rotation steps, each row followed by its count of steps:
The counts run from 0 to 890.
[ 22 -12   0 -10 -26  13  -1   3  46 -17   1 -11 -16  15  -1  10   7   0
  11  11 -14 -24 -17   4   4  -6   1  -9 -18  -1   3  -2  -6  18 -25 -11
  10   8   7   2 -22  25   7  28 -22   6  17  34  31 -10   8  -8  -4 -12
   7 -12 -19]	869
[ 26  18 -12   5 -17  10   0  19  10 -24  19  -2 -25  29   0  -4  -6 -13
  -6   4  -2   9  -9  20  -6 -18 -18  -6  -3   0  25   5 -10 -17 -20 -13
  -6  28  -5  -6  14  -4 -19  24   5  -4  26  22  25 -36   1  22  -6 -15
 -13  19  -8]	328
[ 28  -8 -14  -7 -18   6   1  15  16 -17   9 -11  -3   8 -14  18 -14   0
   6  -3 -16  -6 -14   1 -20   0  -3 -18  -9  -7  11 -35 -28 -16 -26 -17
  14   6  15   6  12   6 -21  -2  23  -8  17  52  -5  -2  -1  -5  -2 -23
 -14  -2  -7]	444
[ 21 -17  10   0 -18  -9   1 -11  49  -2 -27   6 -13  13   5  -3 -25   4
  -5  -2  15  -8 -21   4 -14  -8  -2  -2   0 -12  27   5 -30 -12 -11  16
  20 -21   6  -2 -17   6 -11   9 -21  12 -15  30  24  17  22  -3   4  -5
  12  -9 -18]	890
[ 29  27 -14  23 -10  19  -6  -9  18 -23  -5   9 -23   7   4  -5  -3   7
  -4  -1  29 -11  -7  -4  -2  -1 -18  -9   9   7  32  33 -20 -17 -12  -1
   9  10   5   3   6  -7 -35   1   1   3  -6  14   9   1  14  14  -3 -27
  -1  19 -12]	203
[ 27   5 -19  19  -9 -12 -34   2  28 -25 -13   6 -35  27  -3 -13 -12  -6
  -4   4   4 -19  -5  13   3 -17  -8  17  18  -2  15  25 -21  11  -2   8
 -11  17   6  -8   4   3   5  13   8  16  -8  19  17 -16   7  25  -5  -8
 -21  11 -15]	411
[ 14  -6  -2  -3 -23  -8  -7   9  12 -10 -10   2 -15  24 -11  12   2  -6
  -3  20 -26 -18 -24  19 -13  -2   7   8   3  -4 -15 -12 -25  20 -31 -17
   2  19  15 -12  -6   6  19  45 -14  -5   8  34  10 -19  16   4  15  -3
  -4  -9  -9]	257
[ 28  12  -7  27 -18  10  -5 -13  16 -17 -20  -5  -1  20  23  16 -11  20
   5  -3 -19  -6 -12   6  -3  12   0   1  -3  -7   7   7 -29  29 -17   9
   6  30  14 -11 -22  -1  -2  25 -20   4   3  39   4  -9  19  15  -8  -8
  -5  16   5]	744
[ 29  -8  -6  11 -16  11   1 -29  15 -18 -29  23 -11   8  -2  -4   3   2
  -6  -8   0 -30 -36   4  -2   2  12   3  11  -9  23   6 -29  14 -22  -8
 -10  -4 -11 -17 -19   1   9  30 -11  -6 -17  34   6  -5   7   3 -11 -18
  12  -9 -26]	268
[ 15   0  19   7 -22 -14   5   8   1 -14 -12  16 -10  30  -5  14   1  -9
 -32   5  19  15 -16  15 -17  15   6   8   4  12  10  10 -36 -38 -34   7
   2   7  16   5 -15  -7 -16  13 -17   6  -5  12  18   1  20  14  -3 -13
 -16  24 -16]	348
[ 41   5  -2  12  -8  15 -18  -6  23 -20   3  -1 -34   6  -7 -12  -5  -4
  -8 -10   5 -34   1   3   5 -11  -1   7   4  13  23  25 -16  -9 -16 -13
 -12 -13 -20  15  -5  15 -19  -2  19   0  -2  33  25 -18  11  10  -1 -28
 -13  11 -31]	68
[ 22   9  14  24 -14  -5 -14 -15  25  11 -34   4  -6  12  20   7 -10   8
 -11   2   4 -17  -4  21 -15  16   8   8   4  17  18  23 -31  -5  -6  -3
  10   2   6  -1 -29   2 -20  10 -12  17  -8  18  33   8  28  17  -4 -19
  -5  -4 -21]	275
[ 35   0 -26  18  -3   4  -8 -11  16 -20 -25  17   4   9   6   4 -18  12
  -5 -27  -7 -11 -13   4 -24  -4  -5  -2   3 -14  20 -10 -53 -10  -6  12
  -7   7  22 -10  -1   0 -13 -20  23   2 -13  28  -1   3   4  13 -13 -12
  -1  10  -5]	428
[ 22   2 -11  12 -11  11 -10   5  14  -9   4   0 -34  17  -5 -14 -36   6
  -9  15 -23 -11 -14  -1   8 -24   6   0   6 -13  22   3 -13  -1 -10 -25
  -5  17  -8  -8  19  -5  -4  27   7   0  -5  52  -3 -15   4   8  22 -19
  -3   6 -31]	60
[ 38 -14  -7   6 -12   2  -8   9  42 -30  -9  -4 -27  -6  -9  -3   5 -11
  -5 -18  12   6   8  -9  -3 -13 -26  -5  -4 -14  30  13 -26 -12 -34  15
   2 -15  -3   8   9  25 -10  -9  11  -4   7  31  16  -2  10   8   9 -12
 -15  -5  -8]	559
[  7   3   0 -14 -28  21  28  -8  17  -6  10  12 -21  33  -5  22  -3  -1
 -23   0  -9 -11 -21   3  -1  -7   6  -5   3  -5   4  -5 -18 -16 -32 -27
   4   9   8   2 -17   5 -19  12 -17 -29   5  27  22   2  16  -8   8 -22
  22  -7 -15]	465
[ 21  15 -29   4 -20  26  -4  -2  21 -11  -6   0 -18  11   9   5   2  12
  -4 -25  -8  27 -13   4 -12 -13 -12  -8  -3 -27  17   7 -33  -5   3 -17
   3  21  16   1   8  14 -14   4  22 -25  14  35   8 -32   5   8  12 -19
  12 -16  -9]	320
[ 21   4  -5 -15 -27  16  -5   2  18 -15  -2   8  -2  14 -17  32  33  -4
  -4   5  20 -18 -26  13 -20  18  10 -18   2  17  -2  -3 -33  -5 -23 -19
  21   7  23   6 -12   2 -20  18  -1  -9   9  18  17  -2  18  -5 -27 -23
   8 -12  -2]	114
[ 26 -16   0   6 -16  -5  10 -21  35 -23 -33  22 -16  11   0  -8 -27  10
  -6  -2   8  -4 -26   1  -8 -21  -9   1  -1 -20  23  -1 -33  -7 -14  16
   6   1   4 -17 -14   0   4  11 -19   7 -17  22  16  13  12   2  19  -6
  21   1 -19]	889
[ 21  21 -13  10   3   4   9  -9   3 -12  -9   1   3  24   1  11  -9 -11
 -14 -26   4 -10  18   7  -1 -13   0  12  15  19  26 -16 -43 -25 -30   2
  -3  17  25   3 -12  -2 -16 -17  14   0 -11  14  33   8  25   4  13 -15
  -2  11 -16]	696
[ 18   2   2  10 -20   4 -19   6  21 -12  11 -12 -24  12  -3 -10   7  -5
  -5  10  -6  -6 -11   9  15 -21  -1 -17  -9  -3  28  -1  -3  19 -22 -21
   7  32  -3 -15  -4  14  -1  39  -5  13  26  11  48 -15  -1   8 -11  -9
 -14   5 -26]	866
[ 19   7  -5 -13 -24  -1 -13  12  12 -21   9   5  -7  14 -22  20  18 -16
  -2  10  21 -21 -23  16 -20   9   4 -13   3  20  -1 -19 -23 -11 -28 -22
   9  10  18   3   6  -5 -22  13   7  -2  22   7  30  -7   6  -5 -31 -20
  -8   2  -4]	110
[ 13   5  -2  33 -23  -8 -12  -1   7 -17  -9   9 -15  23  15  -9   3  -9
 -27 -20  13  24  -4   0  10  -5 -13   4   5 -13  20   3 -25   3 -20  12
  -6  22  17 -13 -13   0  -2  27  -7  17   6  -2  32  -4  22  25  -9  -8
 -18  22  -5]	12
[  6  15   1   9 -22   8  -3   1  18   5  17  -1 -16  30   9   4  -4  -2
  -9  25   5 -10 -18   1   6   9  -6  -9   2   4  27   3 -10  -3 -41 -12
  25  23  14   1  -4   0 -19  41 -21   6   9  13  20  16  11  17 -12 -26
 -13   5 -30]	131
[ 20  -2   1  22 -33  -5 -11   4  24 -12 -21   1 -18  13  12  16   2   3
 -19 -13  11  21   5   8   7   5  -3  -3   2  -1  14  19 -18  10  -9  15
   3  11  18   4 -21  10 -19  13 -12  14  12   8  48   2  31  15 -10  -7
  -8  13   0]	11
[ 20   8  -6  -7 -29   3 -21  15  11 -16  -6   7 -24  24 -16  14  22 -14
 -10  14  26   1 -19  21 -16  -2  17  -5   0  16  -8   7 -16   4 -12 -28
  13  26  24  -5  -8 -10 -10  26  -6  11   9   4  40 -19  29  -5 -13  -8
 -12   4   2]	726
[ 27   7 -32  -8 -14  28  -5 -14  33 -13  -8   1  -9   6   5   7   5   8
   0 -23  -4   2 -10   1  -9 -19  -1 -20  -5 -24  18   0 -33   0   9 -24
   9  14  17   1   6  13 -33 -14  23 -17   9  29  25 -17   9  -5 -11 -20
  13 -18  -3]	315
[ 21   6   8  10 -19 -15  18   1  -5 -28  -8  20  -4  29  -7  19  -7  -5
 -17   9   4   5  -2  19 -11  -2   6   6   5  11  16  -6 -36 -23 -36  11
  -1  26  15 -10 -15  -8 -18  10 -14   7   0  10  32   4  15  16  -2 -10
  -9  36  -8]	349
[  8  -7 -11  10 -16   0  -5 -16  29 -10  -7  11 -13  24  18   5 -17   4
 -11 -32  -2 -15 -15  -9  12   3 -18   2  12 -10   8 -25 -25  16 -34  12
   3   3  30  -3 -16   7 -10   8 -11   1   2  23  20  23  22   3  -4 -17
  15 -11  -9]	625
[ 39  16  -9  13 -18  27   6 -11  23 -24 -11   0 -17   2   2   7 -11  22
   2  -2  17  -8  -7   3 -12   5 -14 -11  -5   9  20  25 -24 -13  -6  -5
  13   2   1  12  -7  -4 -42  -6  -9  -7  -1  29  21   0  22   3  -4 -25
  11  23  -9]	202
[ 30 -14  -5  -6 -26  -7 -16  -1  36 -26 -20   4 -28  35  -5   1 -31  -5
  -1  -4  -6  -6 -17   8 -12  -1  -9  22   3   1 -19   6 -24   7  -5  11
 -11   1  19   5 -14  10   9  -1  -7  11  -8  36   6 -12  14   9   6  -5
   1   0 -11]	413
[ 29  15 -14 -10 -12  11  17  -8  25 -39  -2   9  -4  37 -14  26   6 -19
  -2   7 -12  -7  -2  16 -14   0  11  15   1  -1  12  12 -33 -11 -25   3
  -8  16  10   2 -22  15   3   2  -6 -13  -9  37   5 -15  12  12 -12  -9
  -6  12  -4]	340
[ 30  -6  -6   1 -30  -2  -2   2  13 -25  -6   8 -18   7 -18  30   8   1
 -14  -4  17  12   2  -7   3  26 -14   4  21   9 -10  -1 -32  -2 -30   4
  -9   2  32  23   4  16  -3   5  12   9  15  34  -2   8  14   4  -6 -16
   7 -17  -3]	833
[  9  -9   4   7  -5  -3 -10   1  27   1  -8   4   0  18   2 -15  -2 -12
 -15 -26   9 -26 -10   8   2 -14   1   2  -4  13  21 -26 -42 -18 -34   6
  10   4  26   0 -25  10   7  -3  -1  14  -7   1  41  12  12   4   9 -19
  -2  -6 -32]	157
[ 40   1  -4  10 -22   4 -22   4  46 -15 -13  -7 -35  22  10   1 -14  -3
   6  -2   1 -22 -11  16 -12   4 -19  25  -4  18 -18  22 -20  10 -10   6
   2  -3  11  15 -24  16  -2   9  -8  12   5  29  10 -16  20  10   4 -12
   0  -4 -10]	409
[ 33   2 -12   5   2 -11  -6  22  35 -34   2  -7 -10  16 -14   9  -7 -14
   6  -3  -1 -22  14  10 -19 -23 -18  12  -2  11  10  -8 -38 -14 -40  17
   6  11  13   5  -2  19  -4  -9  10   1   3  10  19   0  10   6  13  -9
 -20  10  -9]	561
[ 20 -15  -8   2 -10   2  -8   3  37   3  -4  -3 -17  -6   4  -2 -12  14
  -7 -20  -1 -16 -18  -2 -11 -18 -18 -18  -7 -20   8 -19 -33  -3 -22  -9
  18  -8  18   0   7  10 -12  -7   9 -13  10  27  16   8  12 -15  28 -23
  15 -32 -21]	781
[ 30 -13  18  13 -20  -7 -11  -2   8 -18  -9   7 -28   5 -11   0  -4   4
 -28   2  -6  -6   3   8  19  -3   3   8   8  13   4   7 -25   8 -22   8
 -16  16   2   6 -13  21   4  14  -3  31  10  10  47   6   5  16 -12 -18
  -8  10 -31]	146
[ 26  -7 -13  10 -11 -12 -12   3  30 -25 -17  -5   6  12  -3   8   0 -11
  13 -17 -11 -16  -1   2   0  -1   6   0  -4 -11  30 -19 -37  26 -31  12
   1  11  16 -13  -9  18  16  16   7  17   6  34  16  -2   8   5 -19  -4
 -25   4   1]	24
[ 24  -7   2  18 -31  21 -12  -8  12   3 -17  -1 -20  11  13  -7  -7  14
 -10 -23  -6  -6 -22   4  -2 -16   1  -9  -9  -8  -1   4 -19  21   2 -26
  -2  13  11  -7 -21  -3 -11  28  -7  -3  14  26  48 -23  25  -8  15  -8
  19   1 -12]	393
[ 39  19  -8  13 -14  17  -3  -7  14 -24  -4  15 -22  11  -5  -3 -13  17
  -4   8  27 -15 -24   7 -11 -13 -15 -14   0  14  23  11 -20 -24  -2 -10
  11  21   1  -4   4 -19 -36   6  -3   7   0  10  31  -6   9   9   1 -20
  14  28 -13]	198
